Each scene shows the same named points in several views, each turned, perhaps mirrored, and shifted as a whole.
A view may leave some points out. In some views, one point has been moved. Which views, in the order they come, and which point in each? Write no view if no view has one.

-- scene 1 --
view 1:
  J_534 -13, 8, 9, 10, 10, -5, -29, -2
  J_325 -7, 11, -1, 4, 15, 1, -29, -10
  J_592 -10, 7, 6, 16, 19, -5, -29, -12
  J_997 -12, 3, 12, 10, 18, -2, -25, 2
  J_447 -3, 10, 7, 12, 19, -7, -26, -7
  J_914 -13, 12, 8, 13, 11, -18, -23, -8
  J_313 -13, 9, 17, 9, 10, -4, -30, -11
  J_271 -14, 11, 15, 9, 24, 1, -24, -12
  J_717 4, 8, 4, 6, 9, -1, -21, -12
  J_314 -1, 13, 6, 2, 15, 4, -26, -9
view 2:
  J_592 -15, -10, 5, 14, 5, -1, -29, -18
  J_914 -13, -16, 9, 7, 6, -12, -40, -20
  J_299 -13, -20, 2, 17, 3, -12, -30, -23
  J_313 -14, -24, -2, 16, 6, -3, -33, -16
  J_800 -8, -19, 3, 4, -2, -9, -27, -29
  J_447 -11, -11, 3, 11, 3, -8, -26, -23
  J_717 -8, -12, 0, 21, -4, -17, -24, -18
  J_271 -23, -15, -7, 10, 7, -3, -26, -17
  J_534 -16, -23, 7, 14, 2, -6, -30, -23
  J_997 -20, -20, 2, 14, 6, -5, -26, -31
view 3:
  J_592 -17, 0, 5, 19, 18, 4, 3, 8
  J_313 -8, -2, 13, 17, 20, 11, -6, 10
  J_914 -6, -5, 10, 28, 8, 5, 4, 12
  J_271 -14, 5, 1, 21, 25, 15, -2, 14
  J_534 -6, -2, 7, 21, 14, 10, -2, 2
  J_314 -2, 3, -5, 11, 20, 5, -4, 9
  J_447 -8, 2, 2, 16, 14, 5, 6, 10
  J_997 -10, 6, 4, 18, 12, 17, 0, 2
  J_800 0, -4, 2, 16, 13, 13, 10, 6
  J_325 -5, 2, -4, 18, 20, 0, -4, 4
  J_299 -5, 1, 6, 16, 11, 9, -4, 9
view 4:
  J_313 35, 9, 17, 34, -11, -19, 24, -9
  J_592 43, -1, 20, 34, -20, -16, 19, -10
  J_800 46, 13, 21, 28, -16, -6, 16, 0
  J_299 40, 7, 14, 28, -16, -12, 27, -4
  J_534 42, 6, 21, 34, -13, -11, 28, -4
  J_325 40, -5, 19, 25, -11, -7, 23, -9
  J_314 39, 1, 16, 18, -10, -9, 20, -11
  J_997 41, 9, 26, 27, -21, -14, 29, -6
  J_271 36, 3, 26, 25, -15, -24, 20, -8
  J_914 40, 4, 14, 38, -18, -13, 21, 6
  J_717 43, 1, 6, 20, -15, -9, 21, -10
  J_447 42, 4, 18, 28, -21, -11, 17, -6
view 5:
  J_800 18, 12, -24, 4, -2, -1, -5, 5
  J_447 12, 8, -14, 9, -1, -1, -8, 6
  J_717 2, 18, -11, 5, 4, 0, -10, 8
  J_997 10, 5, -18, 5, -10, 3, -10, -4
  J_325 2, 5, -13, 0, 1, 0, -9, 10
  J_313 10, 8, -14, 3, -2, 16, -4, 2
  J_592 12, 2, -7, 8, -2, 3, -4, 4
  J_534 12, 7, -15, -3, -6, 6, -7, 2
  J_271 5, -2, -16, 11, 3, 8, -6, -4
  J_299 9, 13, -15, 2, -3, 7, -11, 2
view 6:
  J_314 4, -25, 31, -12, 1, 9, -8, -36
  J_534 -4, -12, 32, -16, -7, 3, -10, -29
  J_717 8, -26, 26, -15, 2, 10, -11, -26
  J_325 5, -24, 33, -15, -8, 8, -8, -35
  J_997 -1, -10, 41, -16, -1, 1, -10, -29
  J_271 3, -10, 34, -15, -3, -2, -21, -40
  J_914 7, -5, 23, -16, -11, 2, -13, -27
  J_592 7, -17, 33, -20, -7, -2, -18, -34
  J_299 1, -14, 31, -13, -2, 6, -13, -26
  J_447 9, -14, 31, -20, -1, 4, -12, -32
Views with a point moved: view 6
  moved in view 6: J_271

-- scene 2 --
view 1:
  J_381 -2, 3, 5, -6, 0, -4, -3, -9, -1, -2, 4, 13, 6, -7, 14, 9
  J_471 0, 4, 4, -6, 0, -4, -3, -4, 1, -4, 4, 14, 5, -9, 15, 10
  J_712 -1, 2, 3, -5, 1, -2, -2, 2, 1, 1, 7, 12, 2, -10, 15, 13
  J_201 1, -13, 3, -13, -3, -6, 2, -12, 2, 11, 3, 10, 5, 5, 15, 18
  J_938 -7, -1, 7, -4, -1, -1, -5, -10, -5, 1, 5, 11, 6, -8, 11, 10
  J_581 -4, 3, 8, -7, 4, -5, -4, -6, -4, 4, 9, 10, 3, -9, 16, 5
  J_962 0, 6, 3, -5, 1, -3, -2, -1, 2, -3, 6, 14, 4, -10, 16, 10
  J_399 -5, -10, 3, -4, -5, 3, -1, -2, 0, 5, 3, 10, 4, -4, 9, 24
view 2:
  J_201 12, 14, -1, 1, -34, 29, -1, -18, 35, 20, 23, -15, -17, -6, -9, 14
  J_381 4, 15, -7, 11, -31, 27, -4, -10, 32, 18, 20, -11, -19, -8, -8, 5
  J_399 3, 20, -6, 6, -28, 37, -13, -16, 28, 25, 24, -16, -17, -7, -7, 8
  J_798 -4, 11, -4, 17, -30, 21, -2, -3, 32, 4, 12, -9, -21, -7, 6, 15
  J_712 -3, 14, -6, 17, -27, 31, -8, -10, 32, 21, 14, -11, -22, -3, -4, 8
  J_471 -2, 15, -8, 17, -28, 27, -6, -6, 31, 16, 16, -9, -21, -7, -3, 6
  J_581 -4, 12, -3, 15, -29, 27, -6, -8, 33, 12, 13, -12, -21, -4, 3, 16
  J_962 -4, 14, -8, 19, -27, 27, -6, -6, 32, 17, 14, -9, -22, -5, -3, 6
  J_938 -2, 17, -5, 10, -29, 29, -9, -8, 28, 12, 19, -14, -18, -8, 3, 13
view 3:
  J_712 1, 1, 35, 30, -21, 17, 26, -6, 7, -4, -10, 6, 1, -50, 21, -11
  J_938 5, 8, 44, 29, -18, 19, 28, -2, 8, -7, -10, -2, -5, -53, 20, -8
  J_381 7, 8, 37, 29, -21, 17, 24, -3, 9, -9, -14, 3, -1, -44, 19, -17
  J_581 1, 3, 40, 30, -17, 20, 30, -6, 11, 0, -14, -1, -3, -52, 22, -5
  J_962 1, 4, 36, 33, -17, 14, 25, -4, 11, -4, -12, 7, 2, -51, 19, -11
  J_399 8, 4, 40, 23, -29, 21, 24, -4, -1, -14, -4, 2, -3, -46, 21, -16
  J_471 3, 6, 37, 32, -17, 15, 25, -3, 11, -5, -13, 5, 0, -51, 19, -12
  J_798 1, 8, 41, 34, -10, 18, 31, -3, 17, 3, -19, -2, -3, -54, 20, -4
view 4:
  J_471 26, -11, -12, 17, 1, -12, -23, 29, -38, 2, -25, -17, 20, -31, -44, -34
  J_201 32, -14, -5, 2, -6, -9, -34, 19, -37, 0, -24, -9, 24, -19, -34, -32
  J_938 26, -11, -15, 8, -4, -14, -26, 24, -42, 0, -23, -21, 19, -29, -46, -30
  J_712 27, -11, -12, 19, 4, -8, -27, 29, -41, 0, -26, -15, 20, -29, -43, -30
  J_399 20, -17, -11, 11, -2, -6, -35, 22, -42, -7, -23, -11, 16, -19, -42, -29
  J_798 35, -5, -15, 10, -1, -18, -19, 28, -40, 8, -25, -25, 24, -38, -44, -31
view 5:
  J_399 -9, 1, -21, 8, 12, -8, 11, 31, 10, -5, -11, -19, 8, 1, -9, -19
  J_798 -2, -9, -11, -4, 12, -14, 14, 38, 10, 14, -17, -2, -9, 2, 5, -14
  J_581 -7, -8, -15, 0, 12, -12, 16, 35, 9, 10, -13, -9, -5, 1, 4, -14
  J_201 -12, -2, -11, 7, 10, -3, 1, 37, 6, -7, -7, -10, 3, 7, -6, -12
  J_938 -1, -6, -15, 0, 10, -14, 13, 33, 10, 6, -14, -12, 0, -1, -4, -16
  J_471 -5, 0, -18, 0, 16, -9, 14, 35, 13, 7, -19, -7, -1, 3, -1, -19
  J_712 -10, 0, -21, 4, 16, -8, 17, 34, 12, 6, -15, -11, 0, 3, 2, -20
  J_962 -7, 0, -20, 1, 17, -8, 17, 35, 13, 9, -19, -7, -2, 3, 1, -20
view 6:
  J_798 -43, 4, 3, -10, -5, -4, 46, -12, 3, 24, 6, 10, 30, -16, -34, -3
  J_201 -38, 8, -7, -18, -6, 1, 30, -16, 3, 21, -3, 6, 11, -28, -40, -8
  J_712 -40, -1, 0, -27, -5, 10, 48, -10, 4, 19, -1, 11, 17, -18, -34, -9
  J_399 -34, -3, -11, -31, -2, 4, 39, -10, 2, 16, -7, 9, 12, -24, -40, -4
  J_381 -40, 3, -4, -24, -6, 3, 40, -12, 4, 20, -1, 7, 22, -19, -39, -7
  J_471 -41, 0, 0, -24, -5, 5, 48, -10, 4, 20, 1, 10, 24, -15, -35, -7
  J_581 -41, 0, 3, -16, -3, 5, 51, -11, 3, 21, 3, 15, 15, -19, -30, -5
Views with a point moved: view 1, view 6
  moved in view 1: J_381
  moved in view 6: J_798
